Here is a table of points, one per row:
   0.6  -0.6  -0.5  -0.5  -0.2  -1.3  -0.7   0.6  -1.4   0.4  -0.3  -1.3   0.8   0.1   1.2   0.5   2.3  -1.4   1.8   1.5  -0.8  -3.0  -2.2  -0.9
   1.7   0.1   0.5   0.4   1.2  -2.7   1.7  -0.8  -0.3   1.6  -1.4   0.1   0.4  -0.9   1.6  -0.1   1.7  -0.1   2.3  -1.4  -0.9  -0.6   1.2  -1.6
   0.2   0.1  -2.4   0.5  -2.0   1.4  -0.9  -0.3  -1.0  -0.2   1.3   1.3   0.3  -0.5   1.1   1.6   0.0   1.5  -0.8  -2.1   1.6  -0.2  -0.2   0.0
  -2.1   0.5  -0.3  -1.1  -0.7   0.6   1.9  -1.6   0.1   1.1  -1.4  -0.4   1.2  -1.1  -1.1  -0.2  -1.3  -0.4   0.4  -0.4   0.0   0.3   1.0   0.8
   0.8  -0.8   1.9   0.1  -0.3   1.5   0.9   0.4   0.8  -1.2  -0.4   0.7   1.7  -0.2  -0.9  -0.6  -0.3  -0.6   1.5  -2.2   0.2   1.0  -0.3   0.6
   2.0  -0.1  -0.2  -2.4   1.5  -0.9   0.7  -0.6   0.5  -0.1  -0.3   0.1   1.6   1.2  -1.3   0.5   1.2   1.0  -1.2   2.1  -1.5   0.7  -1.7   0.3
  -0.3   1.1   0.0  -0.4   0.3   0.1   1.3   0.1  -2.4  -1.8   0.6   1.0  -0.2   1.2   0.2  -2.0   1.1  -0.9   0.0   1.3  -0.2  -0.7   0.3  -1.1
  -0.6  -0.5   1.4  -0.8   1.3  -0.1  -0.9   0.0  -2.2   1.2  -1.5  -0.7   0.4  -0.4  -0.1   0.4  -0.7   1.2  -2.3   0.1   0.0  -0.3   0.5  -1.2
  -1.2  -0.1  -0.8  -1.0   0.6   0.2  -0.5   1.2   0.2  -1.2  -0.6   0.6   0.9  -0.3   0.2  -1.3  -0.9  -0.3  -0.5   0.4   0.1   0.1  -0.5  -1.1
  -0.4   0.2   0.1   1.7   0.4  -1.1   1.9   1.8  -0.7   0.9  -1.3  -0.7  -0.1   1.3   1.1   1.7   0.5   1.3  -0.8  -0.3  -0.3  -0.5   0.3  -1.3
   0.9   1.3   0.6  -0.2   1.4   0.2  -1.7  -1.1   1.2  -0.4  -0.3   1.1  -0.3   0.0  -2.2   0.4   0.0   0.7  -0.2  -0.4  -1.0  -0.8   2.6   0.3
  -1.0   0.4  -1.1   1.6  -1.0   0.4   1.0   0.2   1.4   0.1   0.0   1.1   2.5  -1.3  -1.3   0.0   0.6   1.0  -0.9   1.5   0.4   1.5   1.2   1.5
   0.4   0.5   0.2   0.9  -1.8  -1.5  -0.8   0.7   0.7   0.3   0.7   0.0  -0.9  -0.1  -0.3   0.8   0.1  -0.2  -1.2   1.2  -0.5  -0.1  -1.3  -0.5
   0.5   0.5  -0.6  -0.2  -0.7   0.0  -0.3   1.4   1.2   0.7   1.3  -0.7   0.4   1.9   0.3   1.5   0.4  -0.9  -0.4   0.1   1.2   0.6   0.6   0.2
   0.3   0.7   0.8   1.3  -1.0   1.8   2.2   0.4   1.1  -0.7   0.6   1.9   0.0  -0.2  -1.3  -1.3  -2.3  -0.1   3.2  -1.1   2.2   2.0  -0.9   1.2
   1.6  -0.6   0.9   1.0  -0.7   0.1  -1.0   0.7  -1.8   0.8  -1.9  -1.0  -0.2   0.1   1.5   1.1   0.7  -1.2   0.2  -0.2   0.3   0.6  -0.7   2.5
  -0.1  -1.7  -0.1  -0.4   0.3   1.1  -1.3   1.1   0.9   0.8   0.7   0.1  -0.4  -1.6   0.4   0.7   0.5  -2.1  -1.2  -0.9  -0.4  -0.3   0.3   1.7
  -1.2   1.1   1.1   0.3   1.2  -0.1  -1.9  -0.8  -0.3  -0.5  -1.0   0.2   0.7   0.5  -0.5   0.8   1.0   0.5   1.5  -0.4  -0.4   0.1   1.4   0.3
  -1.0  -1.6   0.6   0.0   0.8  -0.7   0.4  -0.4  -1.6   0.1   0.5   0.2  -1.4  -1.9  -2.0   0.5   0.3   0.2   0.4  -0.3   0.4  -1.0  -2.2  -0.4
  -1.5   0.5   0.5  -1.4   0.4  -1.0  -1.3  -1.3   0.4  -1.1   0.0   0.3  -0.5  -1.0  -0.3  -0.8   0.7  -0.5  -0.6   1.7   0.2  -0.6  -1.6  -1.0
   1.2  -0.4   2.1   0.0   0.9   1.0  -0.9   0.2  -0.3  -0.2  -1.4  -0.9  -0.7  -0.4  -1.7  -1.2  -2.4   0.3  -1.5   0.9   0.9  -1.5   2.0   0.1
  -0.8  -0.3  -1.4   0.6   0.1   0.4   0.6   1.1  -1.2  -0.7   0.4   1.3  -1.0  -0.9  -1.0  -0.5  -0.3  -0.7  -0.5   0.7   1.3   0.6  -1.2  -2.4
   0.0  -1.2  -0.3   0.9  -2.6  -0.6  -0.5   0.3   0.6   0.6   0.0   0.1  -0.8   1.0  -0.6   1.0   1.3   0.9  -1.1  -0.1   0.2   1.2  -1.0   0.7
  -0.1  -0.1  -0.8   1.3   0.9  -0.3  -1.1  -0.8   1.1   0.6  -0.1   1.0   0.2   1.3  -1.4   0.1   0.1   0.8   0.1  -0.9   0.5   0.3   1.0  -0.8
   0.8   0.1   0.6  -0.9  -0.4  -0.1  -1.9  -0.9   1.5  -0.1   0.5   0.7  -0.3  -0.8  -2.2   0.6  -1.0   1.7  -0.6  -0.5  -1.5  -0.2   1.6  -0.8
  -0.7  -1.9   0.1   0.2  -0.9  -1.4   0.1  -2.4  -0.6  -0.3   1.9  -0.4  -0.3  -0.7   1.0  -2.3   0.0  -0.5  -0.3   0.3   0.9   0.1   0.1   0.1
   0.6   1.7  -0.6   0.1  -1.2  -0.6  -0.5   0.1   0.3  -0.6   1.4  -1.2  -1.0   0.1  -0.1  -0.2  -0.1   0.7  -1.3  -2.4   0.8   0.6   0.4  -0.1
   0.7   0.6  -0.1  -0.4   0.2  -0.2  -0.2   0.1   0.9  -0.4   0.0   1.1   0.6   0.4   0.8   1.6   0.6  -0.8   1.7   0.1  -2.3  -0.1   0.4   0.6
   0.3  -0.1  -0.1  -0.7  -0.6   1.5  -0.2   0.0   1.7  -0.1   0.0  -0.2  -0.7   0.8  -0.7   0.6  -0.9   1.5   0.8   0.7   0.9  -0.3   1.0   0.7
  -0.7   1.0   0.0  -0.3   0.5  -0.1   0.8   0.2  -0.2   1.3  -0.7   1.0   1.0   1.4  -0.8  -1.0  -0.4  -0.6   1.9   0.7  -0.2  -0.2   0.0   0.5
  -0.9   1.3  -2.0   0.6  -0.1   1.1  -0.8  -0.2  -0.1   2.2   0.5  -1.3   1.5   0.6   0.6   0.3   0.0  -2.0  -1.1  -1.1   0.9   0.5   0.4   0.5
  -0.6  -1.3   0.9   0.6   1.0   0.0  -0.9   2.0  -1.7  -1.5  -0.6  -0.1   0.4   0.6   1.6   1.5   2.6  -1.1   0.4  -1.4   0.3  -1.4  -0.3  -2.2
   0.1  -0.3  -2.2  -2.0   0.7  -1.0   0.1   0.2  -0.5  -3.5   1.2  -1.2   1.1  -0.9  -0.3  -0.1   0.5  -0.9   0.2   0.8   1.9   0.7   0.5   0.0
  -0.5  -0.7  -0.5   0.1   0.3   0.3   0.2   0.8  -2.2  -0.7   1.0  -0.6  -1.4   0.0  -0.6  -0.7  -0.7  -1.0   0.0   1.4  -1.2   1.5   0.5  -1.1
   0.5  -1.3  -0.2  -0.3  -2.6  -0.1   0.6   1.0  -0.8   0.6   0.3  -0.6   0.4   0.6   1.1  -1.0   0.0   0.2  -0.3  -0.2   0.3   0.2   1.3   0.4
  -1.1   0.4   1.2  -0.1   1.3   0.5   0.9   0.1   0.0  -0.8   1.6  -1.1  -0.3   0.8  -0.7  -1.8   1.2  -0.5   0.6   0.5  -1.1  -0.8   0.0  -0.5
   0.8   0.5   0.3   0.1   2.0   0.6   0.8  -0.5  -1.1  -0.1   0.8   1.0  -0.6   0.0   0.7   0.4  -0.1  -0.1   0.3  -0.8  -1.0   0.9  -2.4   0.2
  -0.5  -0.7   1.9   0.7   0.8   1.2  -1.3  -1.9   1.2   0.4  -0.4   0.8   1.3   0.6   0.9   0.4  -1.0   1.1   0.3   0.2  -0.8  -0.3  -0.8  -0.4
   2.4   0.9   0.1  -0.5   1.6   0.3  -0.3  -0.7   1.8   1.2  -1.1   1.1   1.1  -0.9   0.8  -1.6  -0.5   1.7  -0.1   0.1   0.6   0.5  -0.3   0.0
  -0.5   0.1  -0.6   0.1  -1.3   0.8   0.5  -0.6   0.6   1.0  -0.1  -1.0   0.4  -0.6   2.2  -0.9   1.1  -1.7   0.0  -0.5   0.3   0.6   0.2   0.8
   0.9   1.7  -0.8   0.7  -1.3   0.1  -1.4  -0.4   0.6   0.1   1.6  -0.1  -2.3  -0.7   0.9   0.9   0.1  -0.7  -0.4  -0.6   0.4  -1.1   1.1   0.9
  -0.8  -0.8   0.0  -0.9   0.2   0.9   1.0   0.1   1.0   0.3  -0.5   0.6   0.8  -0.3  -0.6  -0.5  -0.8   0.1   0.7  -0.4   0.2   1.1   1.2   1.3
  -0.3   0.4   0.3  -0.1  -1.5   0.6  -0.5   0.4   0.9  -0.7  -1.1  -0.8  -0.7  -0.2   0.6   2.2  -0.4  -1.3  -1.2  -0.2   0.0   2.1  -1.0   0.9
  -0.4  -0.8   0.5  -0.3   0.6   0.7   0.2  -0.6  -1.0   0.3   0.6   0.0  -1.7   0.8  -0.2  -1.9  -0.3  -0.7  -0.3   1.5  -0.5   0.8  -0.1  -0.6
   0.2  -0.8  -1.2   0.6   1.1   1.0  -0.3   1.0   1.5  -0.7   0.3  -0.2   1.7  -0.4  -0.4  -0.7  -1.1   0.3   0.2  -1.4  -0.4  -0.4  -1.3   0.4
   0.7   2.1   0.6   0.5   0.0  -0.5   0.2  -0.3   0.4   0.5  -0.5   0.5   0.7  -0.1  -0.2   0.5  -1.6   1.5  -0.3  -0.7   0.3  -1.2   0.8   0.0
   0.3   0.7   0.1  -0.7   1.2  -2.0   0.8   1.5  -0.4   0.4   1.3   0.6  -0.2  -0.8   2.2   1.5   0.4   1.0  -0.1   1.7  -0.7  -0.5   0.2  -0.9
   0.0  -0.3  -0.3   0.5   1.2   0.9   1.8  -0.6   1.0  -3.1  -0.7   0.3  -1.9   0.0  -1.0  -1.7  -1.8   0.3   0.6   1.2  -0.5  -0.8  -0.1  -1.2
  -1.9  -0.1  -0.6  -1.3   0.0  -1.4  -2.1  -1.6  -2.1   1.1  -1.0  -1.1   0.4   0.1   0.2   0.0  -1.7   0.9  -0.1   0.6  -0.2   0.7   1.0  -1.1
   0.7   0.6  -0.1  -0.6   0.0  -1.5   1.7  -0.3   1.8   1.5   1.0   1.1  -2.2  -0.6   1.6   1.4   1.9  -1.7   0.5  -1.4   0.3   0.5  -0.3  -0.4
   0.6   1.5  -0.4   0.3   0.1   1.9  -0.1   1.1   0.1   0.1   0.4  -1.6  -0.5  -0.3   0.0   1.9   2.3   1.7   0.4   1.8  -0.3   0.4  -0.3  -1.4
  -1.3  -1.1   0.1  -0.1   0.1  -0.9   0.8   0.3  -1.4  -0.9  -0.8  -1.3  -1.7   0.4   0.7  -1.6  -1.0   0.5   0.7   0.2  -0.3   0.8  -0.7   0.6
   0.6  -1.4   1.4   0.1  -0.9  -0.7   0.6  -0.3   0.5   1.5  -0.7  -1.3   1.8   0.4   0.0   0.7  -1.6  -0.4   0.6   0.1   0.2  -0.5  -0.5   0.9
   0.1  -0.3   0.6   0.3  -0.6  -0.4   0.4  -0.6  -1.8  -0.7  -0.5   0.2  -0.9   0.5   0.1  -1.5   0.1  -0.2  -0.6   0.9  -1.2  -1.4  -1.5   1.8
   0.5   0.0  -0.7   0.4  -0.7  -0.4  -1.2   1.4   1.3   0.1   1.0  -0.3  -0.5   0.0   1.0  -0.5   1.4   0.7   0.4  -0.1   0.1  -0.2   0.0   1.2
  -0.5   0.1  -1.1  -0.9  -2.1   1.1   1.5  -0.1  -0.2   0.4  -0.1  -0.3   0.4   0.5   1.0   0.0   0.5  -1.3  -0.4  -1.4  -0.4  -0.8  -0.1   0.7
   0.5  -0.7   0.6   1.7   1.1  -0.7  -0.4  -1.0  -0.1  -0.1  -1.0   0.3  -0.7   0.4  -1.8  -0.2  -1.8   1.5  -1.0  -0.5   0.7  -1.0   0.7   0.4
Along one direction, these points spread out more than along any other. Take the direction at right angles to it along which they spread out most. Go by this last direction. How far along it is each point below, from 0 to 99? 50 is the average, and the first point above lies past it. One standard deviation of the points above along it is 16.
  -1.5   0.5   0.5  -1.4   0.4  -1.0  -1.3  -1.3   0.4  -1.1   0.0   0.3  -0.5  -1.0  -0.3  -0.8   0.7  -0.5  -0.6   1.7   0.2  -0.6  -1.6  -1.0 74
   0.5  -0.7   0.6   1.7   1.1  -0.7  -0.4  -1.0  -0.1  -0.1  -1.0   0.3  -0.7   0.4  -1.8  -0.2  -1.8   1.5  -1.0  -0.5   0.7  -1.0   0.7   0.4 58
   0.3  -0.1  -0.1  -0.7  -0.6   1.5  -0.2   0.0   1.7  -0.1   0.0  -0.2  -0.7   0.8  -0.7   0.6  -0.9   1.5   0.8   0.7   0.9  -0.3   1.0   0.7 39
  -0.3   1.1   0.0  -0.4   0.3   0.1   1.3   0.1  -2.4  -1.8   0.6   1.0  -0.2   1.2   0.2  -2.0   1.1  -0.9   0.0   1.3  -0.2  -0.7   0.3  -1.1 80
   0.7   2.1   0.6   0.5   0.0  -0.5   0.2  -0.3   0.4   0.5  -0.5   0.5   0.7  -0.1  -0.2   0.5  -1.6   1.5  -0.3  -0.7   0.3  -1.2   0.8   0.0 42
   0.5   0.5  -0.6  -0.2  -0.7   0.0  -0.3   1.4   1.2   0.7   1.3  -0.7   0.4   1.9   0.3   1.5   0.4  -0.9  -0.4   0.1   1.2   0.6   0.6   0.2 27
  -0.4   0.2   0.1   1.7   0.4  -1.1   1.9   1.8  -0.7   0.9  -1.3  -0.7  -0.1   1.3   1.1   1.7   0.5   1.3  -0.8  -0.3  -0.3  -0.5   0.3  -1.3 51
   0.8   0.5   0.3   0.1   2.0   0.6   0.8  -0.5  -1.1  -0.1   0.8   1.0  -0.6   0.0   0.7   0.4  -0.1  -0.1   0.3  -0.8  -1.0   0.9  -2.4   0.2 58
  -0.7   1.0   0.0  -0.3   0.5  -0.1   0.8   0.2  -0.2   1.3  -0.7   1.0   1.0   1.4  -0.8  -1.0  -0.4  -0.6   1.9   0.7  -0.2  -0.2   0.0   0.5 55
  -1.2   1.1   1.1   0.3   1.2  -0.1  -1.9  -0.8  -0.3  -0.5  -1.0   0.2   0.7   0.5  -0.5   0.8   1.0   0.5   1.5  -0.4  -0.4   0.1   1.4   0.3 53
  -0.8  -0.8   0.0  -0.9   0.2   0.9   1.0   0.1   1.0   0.3  -0.5   0.6   0.8  -0.3  -0.6  -0.5  -0.8   0.1   0.7  -0.4   0.2   1.1   1.2   1.3 41
   0.3   0.7   0.1  -0.7   1.2  -2.0   0.8   1.5  -0.4   0.4   1.3   0.6  -0.2  -0.8   2.2   1.5   0.4   1.0  -0.1   1.7  -0.7  -0.5   0.2  -0.9 61
  -0.9   1.3  -2.0   0.6  -0.1   1.1  -0.8  -0.2  -0.1   2.2   0.5  -1.3   1.5   0.6   0.6   0.3   0.0  -2.0  -1.1  -1.1   0.9   0.5   0.4   0.5 24
  -1.1   0.4   1.2  -0.1   1.3   0.5   0.9   0.1   0.0  -0.8   1.6  -1.1  -0.3   0.8  -0.7  -1.8   1.2  -0.5   0.6   0.5  -1.1  -0.8   0.0  -0.5 72
  -2.1   0.5  -0.3  -1.1  -0.7   0.6   1.9  -1.6   0.1   1.1  -1.4  -0.4   1.2  -1.1  -1.1  -0.2  -1.3  -0.4   0.4  -0.4   0.0   0.3   1.0   0.8 45
   0.9   1.7  -0.8   0.7  -1.3   0.1  -1.4  -0.4   0.6   0.1   1.6  -0.1  -2.3  -0.7   0.9   0.9   0.1  -0.7  -0.4  -0.6   0.4  -1.1   1.1   0.9 28
